In the rows, zero is written as 128.
First come named moves, each a turn or a mirror, each shown by rows before and after it. For each pair of rows after them, which moves, in which order, take the first row to the second? The first pair is done for you.
Nevo (before |-> after):
[151 104 100 121 112 132 102 107 137 137 143 106 143 101 184 110 114 127
 154 157 126 118 154 123 146 136 133 133 117 163 157 145] |-> [149 103 101 124 112 134 102 108 138 136 143 107 144 100 183 111 115 127
 154 156 125 120 154 122 145 135 130 134 116 163 156 144]
[145 146 145 147 145 103 144  99 108 152 144 141 111 133 128 138 128 114
 156  77 157 114 154 112 111 136 100 125 126 127 113 140] |-> [138 145 144 133 148  99 165 156 119 155 143 142 116 129 133 127 128 118
 144  84 169 113 162 117 121 130 101 128 131 131 136 138]
[105 132 115 138 164 133 149 243 124 118 135 139 111 138 113 115 112 120
 115 167 168 156 113 139 142  97 122 138 116 112 155 163] |-> [124 137 123 185 157 148  83  73  88 108 134 137  97 154 103 148 111 105
 154 151 126 164  92 130 107 117 117 127 104  90  84 170]
[113 167 149 121 138 144 136 134 144 125 123 121 135  71 168 133 122 101
 127 155 112 117 105 144 105 137 147  99 129 133 131 113] |-> [114 169 150 125 136 146 130 122 141 126 123 121 134  73 167 136 122  99
 129 154 107 118 104 144 104 139 146  97 129 132 125 114]
rasis (before |-> after):
[ 95 131 124 113 149 142 131 133 127  91 107 147 114 120 111  89 137 139
 145  86 147  92 165 126 128 128 124 128 154 135 117 153] |-> [129 106  95 140 130 171 100 145 126 109 130 131 132 126 140  93 101 145
 100 146 108  90 148 107 137 121 149 108 153 123 134 125]
[119 128 133 104 132 133  88  73 130 124  96 123 122 111 127 116 121 136
 120 152 106 139 102 143 122 138 135 146 116 142 107 127] |-> [114 131 136  99 136 132  90  74 132 120  94 126 122 110 123 109 128 137
 127 144 111 139 104 146 120 138 132 150 117 141 105 133]
[132 119 145  82 142 159 108 149 168 129  87 104 142  87 153  94 158 103
  93 163 123 124 108 151 128 105 149 159 113 133 119 115] |-> [125 111 156  92 119 150 117 128 158 148  78 112 134  93 151 143 142  83
  87 174 118 129  95 149 125 112 152 150 111 142 119 101]
[162 133  81 163  98 130  74  81 120 176 157 135 147 106 162 164  82 122
 129 120 120 136 132 114 116  96 123  90 126 137 152  99] |-> [121 160 115 137 113  97 110  63 119 159 129 156 126 100 129 171 116 112
 177  59 162 140 147 136 105 107  94 111 128 152 136 127]
Vub (before |-> after):
[ 80 141 150  49 125  71 159 147 159 110  87 127 138 136 105  70 135  90
 135 149 140 132 123 178 119 127 111 162 109 169 164 159] |-> [133 141 122 117 155 105 139 199 133  90 173 116 156 172  94  26 127 124
 103 151 130 132 132 128 126 110 117 138 130 103 182 157]
[125 113 125 129 144 130 161 188 128 142 137 127 146 128 113 119 134 137
 120  95 157 123 134 123 133 115 128 121 151 114 149 137] |-> [140 104 111 130 126 121 150 160 130 154 145 124 149 115 146 147 118 129
 142 104 163 116 149 123 124 127 128 115 147 135 165 137]
[118 146 134  95 104  99 121  62 153 125 105 130 113  95 164 164 131 122
 191 100 157 117 163 140 103 144 125 150 116 163 119 144] |-> [ 89 170 167 103 156 128 145 140 140  95  99 136 110 131  78  84 167 143
 132  80 139 132 127 139 126 113 124 163 124 101  80 140]
[134 127 127 133 132 124 124 118 124 125 142 125 128 124 134 126 128 130
 147 115 147 121 142 128 128 130 129 137 128 136 141 139] |-> [119 131 135 121 135 123 130 119 126 126 125 128 122 120 125 121 134 126
 143 111 144 124 136 137 129 130 128 145 124 137 131 138]
Pairs:
Between the rows of a pair lie two moves.
[143 128 108 159 100 116 170 178 122 130 160 128 130 140 143 139 124 125
 129 117 120 121 128 110 138 138 114 120 140 123 128 103] |-> [125 138 112 121 109 103 175 170 141 119 135 129 129 120 149 118 144 126
 158  97 137 115 141 133 135 142 104 140 133 145 121 125]  Vub rasis
[127 119  65  94 123 168  85 111 185 114  76 123 145  84 206  84 107  93
 127 177 103 117 103 145 167 148 155 130 103 157 124 131] |-> [113 133  85 106 145 187  79  97 171  98  66 129 136 105 160  55 125  99
 110 160  82 128  77 145 167 138 152 136 101 124  80 131]  Vub Nevo
[144 118 111 146 124 139 142 142 153 125 118 103 154 124 165 145 121 129
 110 152 116 135 127 103 132 123 136 133 126 150 134 115] |-> [113 138 145 145 143 130 171 155 138 113 103 118 136 137 113 141 143 125
 106 115 126 144 116 108 134 118 124 143 132 133 114 119]  rasis Vub
[129 124 107 105 125 130 118 145 142 135 119 115 140 111 146 110 125 138
 129 132 140 107 139 124 138 134 121 130 129 141 145 119] |-> [105 128 129 103 122 132 135 148 137 140  95 123 128 119 118 122 128 130
 110 134 131 116 116 131 141 128 123 132 126 136 131 107]  rasis Vub
[119 176 175 108 130 165 126 122 144 109  93 137 119  86 131 117 141 139
 155 114 132 120  68 155 115 130 127 131 117 141 121 153] |-> [170 161 136 143 117 167 101 107 136 115 150 127 134  88 174 136 116 147
 171 129 135 111  95 128 107 138 130 108 127 139 155 153]  Vub Vub
[149 122 128 128 142 126 106 131 117 133 141 127 107 131 137 137 114 127
 146 129 146 104 126 117 118 112 138  97 138 112 135 106] |-> [123 130 149 112 153 127 120 143 119 128 114 133 100 131 111 123 129 126
 133 120 142 109 110 131 122 106 135 109 135 109 116 106]  Vub Vub
[118 124 100 134 121 126  88  76 156  74 128  97 113 136 124  81 143 156
 128 154 103 151 121 109 132  93 126 157  77 112 107 108] |-> [105 122 118 145 108 123 104  66 145  88 119 106 101 149 107 118 133 140
 111 161  94 161 101 105 131  94 130 147  77 110  99  92]  rasis Vub
[177 128 100 145 133 108 121 198 163 111 161 127 148  86 188  99 138 172
 167  41 206  81 159  87  90 133  98 153 133 104 158 136] |-> [103 112 147  83  67  94 147 142 181 166  39 141 120  61 189 186 112 113
 132  95 164  97  99 137  92 143 118 162  97 170 124  93]  rasis Vub
[ 93 101 129 115 112  73 178 183  99 124 126 150 130 126 137 111 166 125
 140 108 155 145 140 144 132 153 120 170 130 120 158 132] |-> [137  91 108 166 107 112  96  64  75 118 149 131 136 143 151 112 149 130
 146 130  95 146 118 124 111 158 133 154 118  88 110 129]  rasis Nevo
[127 110 113  71 121 127 120 128 160 133 105 112 135 104 166 103 116 120
 106 157 120 121 117 132 141 130 156 143 119 148 143 118] |-> [111 125 137  92 144 138 143 163 142 121 111 120 125 134 106  85 132 125
  77 138 115 134  97 124 149 116 153 143 128 108 125 112]  rasis Vub
[101 159 146 121 128 143 140 127 136 125 139 149 109 131 120 105 133 109
 123  99 142 148 144 140 121 136 107 131 128  95 136 148] |-> [124 150 125 135 127 165 116 136 139 128 156 135 120 134 134  86 121 120
 103 128 117 146 140 128 130 129 120 124 126  83 141 140]  Nevo rasis
[158 122 118 176 114 151  97  89 108 126 152 117 135 146 137 144 103 136
 124 168 102 137 103 100 135 112 143 121 114 112 108 113] |-> [119 150 159 167 134 130 136  90  95 110 133 138 112 156  82 150 135 127
 145 110 131 147 102 111 130 114 119 137 120 107  87 130]  rasis Vub
[100 100 120 160 113 123 157 173 107 122 123 156 129 160 109 149 118 118
 110 133 106 131 129 127 114 131 135 120 134 148 138 101] |-> [113  97 114 173 106 124 137 126  99 123 129 154 129 162 120 165 111 114
 126 134  98 130 132 124 103 139 136 112 131 150 131 102]  Vub Nevo
[145  95 145 140 122 106 136 120 130 139 165 141 113 157 143 154 116 155
 141 141 184  86 164 134 115 161 128 134 174 154 176  93] |-> [146 106 146 137 142 107 125 100 131 120 165 140 114 156 133 126 136 163
 163 118 188  82 171 139 109 161 119 143 174 147 159 111]  Nevo rasis
[149 125  94 102 135 159 158 212 164 105 129 119 189  96 166  74 145 167
 123 123 147  99 128 117 130 132 113 154 111 130 163 123] |-> [100 131 150 100  91 111 207 145 138 136  89 154 150 102 137 198 135 113
 150  97 169 118 111 129 111 157  97 144 110 164 150 110]  rasis rasis
[103 132 148  89 136  94 130 102 146 146  84 154  88 132 111 161 135 100
 162 103 145 140 139 140 124 131 125 155 132 173 115 127] |-> [159 100  95 121 125 142  78 137 152 156 122 124 121 139 155 124  96 127
 102 183  93 133 125 113 141 115 158 134 130 148 133  98]  rasis rasis
[142 120 111 121 118 123  98  98 140 142 132 119 138 116 184 132 111 124
 145 138 122 113 135 125 126 131 133 126 119 142 139 132] |-> [133 134 127 135 152 145 108 153 128 120 140 120 138 140 132  79 133 142
 104 125 111 121 116 117 142 112 132 132 125  95 118 128]  Vub Vub
[121 121 132 129 111 126 113 114 121 144 119 125 132 113 121 125 117 143
  92 145  98 147 101 121 130 125 160 137 116 120 123 116] |-> [100 130 150 114 111 108 141 121 122 147 103 137 121 109 108 142 127 135
 106 122 118 149 106 129 127 130 150 144 117 133 125 122]  Nevo rasis
[140 120 122 181 138 153 147 184 102 116 167 113 125 166 133 114 116 119
  95 139  85 131 113 108 138 108 122 105 158 110  92 119] |-> [108 126 153 169 122 124 185 177  96 130 144 131 108 167 118 169 115  93
 109 123 106 140 111 117 132 117 113 106 159 132  97 115]  rasis Nevo
[112 125 129 111 144 112 104 146 162  77 121 116 147 106 132  75 127 150
 156 123 134 118 137 140 129 114 124 176 119 135 125 126] |-> [137 122 116 136 141 118  83 109 151  73 145 110 150 113 140  84 117 152
 166 123 125 117 140 127 120 119 124 164 121 124 123 129]  Vub Nevo
[121 126 135 145 130 139 113 108 110 121 142 131 128 132 103 123 135 127
 135 115 110 142 122 117 121 130 124 115 131 116 108 139] |-> [117 123 128 131 134 136 137 171 124 127 145 130 135 124 109 105 135 135
 119 124 122 139 131 119 135 122 126 120 134 120 133 138]  rasis Nevo
[134 130 119 125 126 122 123 145 127 131 170 120 151 121 138 147 120 125
 168 127 132  89 133 108 145 136 130  92 123 106 167 121] |-> [ 99 137 144  93 119 111 130 107 135 136 118 127 134 107 127 162 131 107
 179 118 130  92 119 135 141 143 126 108 111 130 140 124]  Vub Nevo
[165 132 134 159  82 123 114  72 144 145 134  99 134 140 129 160 142 116
 106 141 107 146 125 112  84 135 163 117 115 156 113 104] |-> [130 153 149 111 111  93 170 163 167 127 117 112 129 122 110 120 180 127
 123  96 162 141 156 134  97 129 144 144 126 174 138 131]  rasis Nevo
[154 136 116 194 130 114 155  84  99  92 138 162 109 108 125 120 132  94
  99 117 147 115 112 160 150 145  98 108 115 116 157 147] |-> [154 134 112 177 127 108 153  72 110  93 128 160 110  95 141 118 137  92
 114 116 151 110 118 170 148 150  96 115 109 133 160 153]  rasis Vub
[116 111 147 144 114 106 141 126 116 141 137 134 123 127 132 138 119 141
 123 111 144 135 126 116 125 120 124 117 129 123 151 107] |-> [117 119 146 144 126 108 129 103 114 129 139 133 122 126 126 119 131 146
 139  95 143 131 129 118 119 123 118 123 127 116 135 118]  rasis Nevo
[124 127 143 132 111 133 125 116 158 133 125 132 138 131 104 138 114 149
 119 155  94 130 101 141 121 121 148 129  96 108 105 118] |-> [136 123 134 136 102 130 118 106 158 137 133 130 139 128 122 151 107 146
 130 158  98 126 107 138 118 125 149 124  96 116 116 119]  Vub Vub
[108 151 151  97 132  90 145  73 138 141 101 153 111 139 136 179 138  92
 167  98 162 145 140 143 114 123 113 146 124 156 123 144] |-> [153 145  98  93 168 123 102 119 163 111 140 124 146 127 172  76 147 139
 164 112 154 123 167 133 127 107 123 156 129 138 137 165]  rasis Vub
[132 121 115  98 127 106 157 168 133 143 143 127 133 133 150 112 140 132
 116 139 131 119 148 131 125 132 123 143 136 131 153 113] |-> [138 129 121 118 134 113 120  73 115 128 142 125 124 139 139 116 151 129
 149 117 117 119 139 131 103 141 113 143 129 120 108 126]  Nevo rasis
[122 137 153 145 113 104 142  79  98 132 128 155 121 135 108 202 110  93
 128 106 120 143 106 134 118 133 112 114 140 143 109 115] |-> [163 147 114 144 161 113 115 113 114  91 176 136 147 127 128 108 139 141
 164  77 152 122 154 123 119 126 101 125 153 123 128 156]  rasis Vub
[107 117 165 137 123 147 138 130 119 121 103 138 123 130  97 134 117 118
 106 121 130 144 112 121 120 125 132 125 109 117 109 120] |-> [107 121 159 129 135 149 141 156 127 113 107 135 127 125  99 108 125 127
 104 118 137 139 121 124 125 120 131 131 113 114 115 127]  Nevo rasis
[112 149 160 123 145 121 159 177 108 109 128 125 133 142  93 125 137 134
 146  61 159 131 142 134 137 142  90 144 141 115 140 136] |-> [152 137 136 159 132 123 122 123  94 113 169 116 140 146 125 151 115 133
 171  69 154 126 156 112 122 153  92 125 144 111 149 136]  Vub Nevo
[ 98 129 164 131 129 130 141 151 122 138  94 133 114 138  80 133 133 113
  90 125 109 143  96 128 137 115 134 128 117 112 111 110] |-> [122 129 160 162 122 108 146 121 103 137 139 144 109 144  91 181 127 107
 132  99 139 142 124 106 121 130 119 113 132 115 132 120]  Vub rasis
[175 123  93 124 127 136 106 107 149 132 150  81 157 103 161  82 119 137
 103 173  96 119 149 138 133 129 148 122 120 129 136 111] |-> [105 145 166 116 131 120 167 110 126 137  92 114 118 129  73 122 140 107
  78 139  96 145 103 154 134 126 138 129 119 117  92  97]  rasis Vub
[112 125 134  94 163 110 160 160 147 102 128 152  91 120 149 123 169 113
 144  77 165 123 136 123 145 149 117 161 123 142 126 149] |-> [131 131 134 136 177 133 128 116 119  86 154 147  91 144 128 110 172 121
 143  68 143 128 122 104 136 148 114 151 126 103  96 150]  Nevo Vub
[139 124 132 123 163 115 125 174 157 100 115 110 137  84 131  97 139 142
 116 151  89 125 119 153 153 100 172 142 129 137 146 128] |-> [140 113 141 142 121  91 134 123 140 129 117 122 124  87 149 189 110 111
 133 160  94 133 117 145 138 118 171 120 129 159 158 111]  Vub rasis
[129 132 115 144 111  97 154 123 121 148 142 161 123 132 138 189 131 128
 162 113 171 133 142 121 122 152 127 116 138 124 160 135] |-> [163 121  79 154 124 129 122 156 133 140 167 139 147 131 160 134 121 154
 133 144 150 124 143 108 134 138 144 115 138 103 169 131]  rasis rasis
[113 111 161  62 100 155 126  73 150 187  61 107 104  58 139 158 116 132
 152 160 100  93 136 145 135 144 109 162  95 118 103 129] |-> [124 122 157  91 150 183 150 203 141 163 109 103 117  92  92  80 130 168
  91 156 102  98 132 117 164 112 115 159 117  54 118 121]  Nevo Vub
[130 120 116 118 124 143 106 125 127 138 108 106 144 136 144 116 108 132
 108 168 100 144 104 135 121 123 117 119 127 118 140 104] |-> [115 136 142 133 142 138 130 139 106 125 118 119 133 157  98 117 125 132
 107 133 115 156  99 130 119 120 105 120 138  94 129 108]  rasis Vub
[109 139 156 141 155 124 160 142 116 121 134 136 120 152  74 118 149 136
 118  91 134 143 123 132 137 108 134 135 142  99 123 117] |-> [147 127 127 165 136 111 141 108 110 131 175 130 128 145 119 158 127 134
 154  96 151 134 154 115 124 125 133 115 148 113 156 124]  Vub rasis
[135 107 106 147 132 160  79 110 135 103 134 116 134 147 145  95 119 125
 120 158  86 133 117 128 132 159 153 134 105 109 109 146] |-> [ 96 106 129 113 113 125 154 197 146 127 112 135 125 139 139 138 115 106
 104 157 124 139 125 140 147 158 150 136 114 143 155 132]  rasis Nevo
[123 137 128 119 151 148  99  66 112 108  87 126 110 127 109 100 157 130
 137 136 101 122 111 146 123 139 139 153 111 122  75 144] |-> [149 125 120 162 131 152  95  59  89 125 124 128 111 148 114 146 128 122
 124 153  91 128 106 119 120 142 145 126 120 107  92 124]  Vub rasis
[141 137 150 144  96 119 126 104  89 177 129 126 102 166 103 139 108 105
 147 138  98 130  71 134 130  97 101 112 145 122 103  87] |-> [137 133 143 127 100 114 157 190 103 180 136 124 111 161 109 123 105 114
 125 146 117 125  83 135 146  88 105 115 154 128 139  82]  Vub Nevo
[131 127 120 139 104 118  70 121  85 112 133 129 127 107 138 129 123 114
 131 162 123 124 137 122 140  94 141 121 118 141 147 128] |-> [119 142 129 125 124 107  80 125  88  96 124 133 122 101 123 106 148 119
 155 130 144 121 148 132 138  97 128 134 120 142 140 146]  rasis rasis
[164 110 102 124 117 179 115 121 112 123 149 139 165 146 175 120 102 119
 128 138 119 137 126 116 114 107 121 117 102 140 121 155] |-> [130 113 118  85 109 164 138 129 130 132 105 147 157 127 177 129 107 104
 131 137 127 139 123 144 118 108 118 133  94 172 120 155]  Nevo Vub
[128 132 123 168 142 127 107 176 114  95 160 128 127 155 111 105 102 142
 130 119 131 122 140 116 128 116 127 110 160  89 147 151] |-> [122 127 114 129 120  99 102 127 136 104 135 129 125 121 157 134 102 128
 185 113 155 111 165 141 114 137 119 120 150 143 157 167]  Vub rasis
[146 116 146  93 120 135  80  31 132 126 101 114 133 118 102 115 141 130
 148 122 122 156 125 124 118 168 146 104 118 108  86 144] |-> [172 115 133 119 129 148  71  50 124 118 138 108 142 132 102 102 136 145
 138 124 120 154 130 101 119 163 148  95 128  83  94 144]  Vub Vub
[167 132  88 117 143 143  96 105 145 106 160 106 151 111 161  95 134 155
 153 123 137 109 156 127 126 130 127 134 134 135 142 150] |-> [131 137 125 115 116 113 129  60 128 126 132 128 124 114 141 178 128 119
 174 103 151 124 147 136 112 149 114 128 132 160 135 142]  rasis rasis
[133 118 121 126 113 153 117 105 131 137  96 120 135 134 128 124 112 132
  85 161  91 134  96 130 132 122 160 120 127 132 107 100] |-> [138 136 132 156 143 152 134 130 107 113 134 129 129 160  88 109 133 145
  94 120 112 140 107 111 130 118 143 117 144  95 107 113]  rasis Vub
[ 98 133 135 111 116 112 169 136 165 142  93 109  99 141 100  92 146 126
 190 115 124  98 124 135 146 135  83 126 132 123 110  98] |-> [134 121 108 140 117 141 122 106 160 139 113  90 113 148 119  70 135 139
 173 143  88  93 113 120 142 130  96 115 126 101  97  93]  rasis Nevo
[114 122 134 121 130 126 141 141 124 160  96 108 124 128 105 142 141 120
  91 138 100 138 108 129 132 118 148  99 123 133 141  94] |-> [144 127 117 152 153 132 134 156 111 139 148 105 136 140 105 119 148 140
 108 115 119 135 131 105 128 117 141  91 140 106 156 109]  rasis Vub
[ 97 146 106 145 166 157 115 106 125 107 147 125 124 149  99 101 142 172
 134  98 107 134 153  94 108 130 111 131 163  73  97 133] |-> [ 97 121  99 135 108 141 106  49 133 148 122 120 120 130 148 181 101 139
 140 141  95 134 146 105 101 148 124 118 145 123 109 109]  rasis Vub
[124 115 161 175 126 143 126 106  88 158  96 156 122 160  94 211 123 130
  77 157  87 145  86 122 144 117 146 100 136  93 108 112] |-> [166 132 133 200 170 135 114 121  80 117 172 152 135 165 100 163 150 165
 138  96 137 128 148  96 133 121 121 102 161  67 133 156]  rasis Vub
[123 118 125 106 109 133 162 165 151 147 114 145 140 126 134 126 125 119
 119 139 131 137 121 139 148 125 147 108 141 151 126 123] |-> [122 121 132 118 107 127 170 162 141 147 123 149 136 135 124 144 124 114
 118 130 134 141 119 132 146 128 146 104 145 145 126 121]  Vub rasis
[115 135 134 145  93  96 129  57 109 135 120 143 105 128 125 190 125 107
 155 112 141 125 140 145 103 130 125 137 126 157 136 130] |-> [119 147 129 151 152 146 119 151 115  99 131 126 124 148  79  64 156 153
  91 115 114 125 119 140 129  93 135 154 132  94 113 131]  Vub rasis
[151 108 110 136 114 148 108 136 134 148 129 110 139 135 146 122  97 135
  88 167  99 120 116 121 123 128 140 114 123 126 143 112] |-> [114 144 138  98 152 117 138 136 141 116 111 126 124 124 109  88 150 141
 142  90 148 116 143 145 116 133 109 145 128 135 125 157]  rasis rasis
[127 104 125 134 134 136 121 224 137 161 154 151 158 132  83  96 105 144
 134 130 126 167 145 129 112 126  92 125 170 114 148 119] |-> [128  97 120 115 107 107 119 173 143 176 143 154 153 111 122 146  98 123
 181 123 150 162 167 139  96 149  85 125 164 158 163 129]  Vub rasis
[ 60 136 128  91 114 124 159 114 107 153 136 158 131  77 162 148 123 135
 135 144 103  92 127 148 119 141 161 119 108 106 116 103] |-> [ 78 144 117 108 149 139 150 151 104 128 171 153 141  89 147  92 141 163
 132 126 110  88 141 134 124 130 157 124 121  73 120 118]  rasis Vub
[153 139 137 116 157 136 131 183 119 104 162 129 151 139 111  70 139 139
 117 105 155 125 161 114 130  86 121 120 123 120 152 145] |-> [170 125 121 116 119 117 101  87 119 122 162 125 150 117 164 132 117 118
 167 116 158 118 178 115 108 110 120 110 114 160 157 150]  Vub Nevo
[130 128 111  90 140 128 106  44 152 115 137 147 129 136 110 126 134 131
 192  74 136  91 134 119 112 148 117 130 114 151  91 171] |-> [131 119 100  69 137 146  87  57 174 120 114 134 140 124 129  95 129 138
 166 108 110  86 123 132 121 138 130 137 103 159  84 162]  rasis Vub
[138  95 140 147 121 121 141 136 142 150 131 165 109 117 116 120 148 121
 136  84 177 149 158 105 130 141 117 123 170 136 122 128] |-> [145  83 125 132 107 123 123 122 160 159 120 155 119  98 153 118 137 120
 141 109 171 140 163 115 133 144 124 125 162 160 130 126]  rasis Vub
[125 129 146 153 121 145 124 129 137 151 148 172 121 164 131 125 103 143
  90 144 134 162  99 135 128 118 122 126 130 118 129 125] |-> [108 138 161 140 125 132 143 129 137 144 137 182 113 161 117 129 118 138
 107 119 153 163 107 144 124 121 110 134 132 126 127 134]  rasis Nevo
[122 125 128 134 149 131 135 143 126 109 134 129 121 131 115 108 133 136
 120 115 135 131 120 127 136 126 133 133 130 115 119 139] |-> [131 109 116 138 119 128 125 118 127 129 131 125 121 124 145 150 106 123
 122 142 126 131 118 125 133 134 142 121 124 136 133 129]  rasis Vub
[106 119 149 125  75 121 157  85 100 147 123 137 117 114 104 166  74  94
 132 190  90 138  77 132 157 147 119 122  95 155 129 117] |-> [137 132 109 106 140 152 125 152 128  97 153 111 149 103 111  20 112 152
 132 174  97 116 108 133 173 125 119 151 100 123 131 156]  rasis rasis
[122 110 144 128 110 132 148 138 130 106 110 115 126 163  98 173 153 125
 125  81 113 138 115 129 103  79 102 102 117 116 162 143] |-> [154 101 112 130 107 135 123 131 138 103 134 100 142 148 140 162 144 138
 145  92 119 125 142 121 100  85 104  98 119 124 184 152]  rasis Vub
[105 124 136 124 135 106 155 162 119 139 151 135 144 121 134 156 129 119
 170 102 139 132 170 137 111 131 107 135 141 128 165 151] |-> [131 124 115 140 155 131 110 132 120 120 170 121 157 123 142 109 137 141
 175 104 119 124 172 130 106 125 111 137 137 105 143 162]  Nevo rasis
[102 145 157 102 129 124 101  47 116 140  82 137 131 119 143 115 157 120
 114 133 143 124  96 176 133 123 122 141  93 117  80 144] |-> [151 138 117 134 150 153  70  85 118 123 139 119 157 130 160  61 152 153
 101 146 135 115 111 150 142 111 129 130 103  81  98 149]  rasis Vub
